In the data rows, zero lies at 4.5, halfway between 4 and 5.
Here are some points:
array([5., 0., 6., 6., 4., 3., 2., 8.])
array([6., 4., 3., 2., 5., 1., 6., 6.])
array([2., 4., 2., 6., 4., 5., 5., 7.])
array([5., 4., 7., 5., 4., 5., 1., 3.])
array([3., 6., 7., 2., 4., 5., 3., 5.])
array([6., 5., 6., 4., 5., 6., 3., 1.])
array([2., 4., 2., 5., 5., 3., 7., 8.])
array([2., 5., 4., 4., 4., 5., 8., 5.])
array([5., 6., 7., 3., 3., 5., 3., 2.])
array([5., 4., 7., 5., 5., 6., 3., 5.])
Then 18 other points, each followed by its number:
array([3., 5., 2., 5., 5., 4., 8., 7.]) 0
array([4., 3., 3., 7., 5., 4., 3., 7.]) 1
array([6., 4., 4., 1., 4., 2., 3., 6.]) 2
array([5., 8., 5., 4., 4., 6., 5., 0.]) 3
array([2., 3., 3., 6., 4., 5., 8., 7.]) 4
array([1., 4., 6., 3., 3., 6., 3., 4.]) 5
array([6., 4., 6., 6., 5., 4., 5., 3.]) 6
array([4., 8., 6., 4., 4., 7., 7., 0.]) 7
array([6., 5., 7., 4., 4., 7., 3., 0.]) 8
array([7., 0., 1., 9., 6., 0., 4., 9.]) 9
array([5., 4., 4., 5., 5., 2., 3., 8.]) 10
array([3., 7., 4., 4., 4., 7., 7., 0.]) 11
array([5., 6., 5., 5., 3., 5., 6., 1.]) 12
array([5., 6., 7., 5., 4., 6., 3., 1.]) 13
array([7., 5., 4., 4., 5., 3., 4., 3.]) 14
array([3., 5., 2., 2., 4., 3., 6., 6.]) 15
array([3., 7., 6., 6., 4., 8., 6., 0.]) 16
array([4., 1., 4., 5., 5., 5., 2., 9.]) 17
Which two of these numbered points are nearest to each point below, ignoring the direction in which the first points spread most? Their numbers follow each, nearest first.
array([3., 6., 4., 2., 4., 4., 4., 5.]) > 15 0
array([7., 6., 4., 3., 6., 2., 6., 4.]) > 14 0
array([5., 8., 5., 3., 4., 6., 4., 0.]) > 3 12
array([3., 7., 4., 3., 4., 5., 6., 2.]) > 3 11
array([5., 9., 7., 1., 2., 7., 5., 0.]) > 7 3
array([5., 3., 6., 4., 5., 4., 4., 4.]) > 6 8
array([7., 1., 3., 7., 6., 1., 3., 9.]) > 9 10
array([6., 4., 4., 5., 4., 4., 5., 3.]) > 6 14
array([3., 7., 8., 3., 3., 8., 2., 1.]) > 5 13
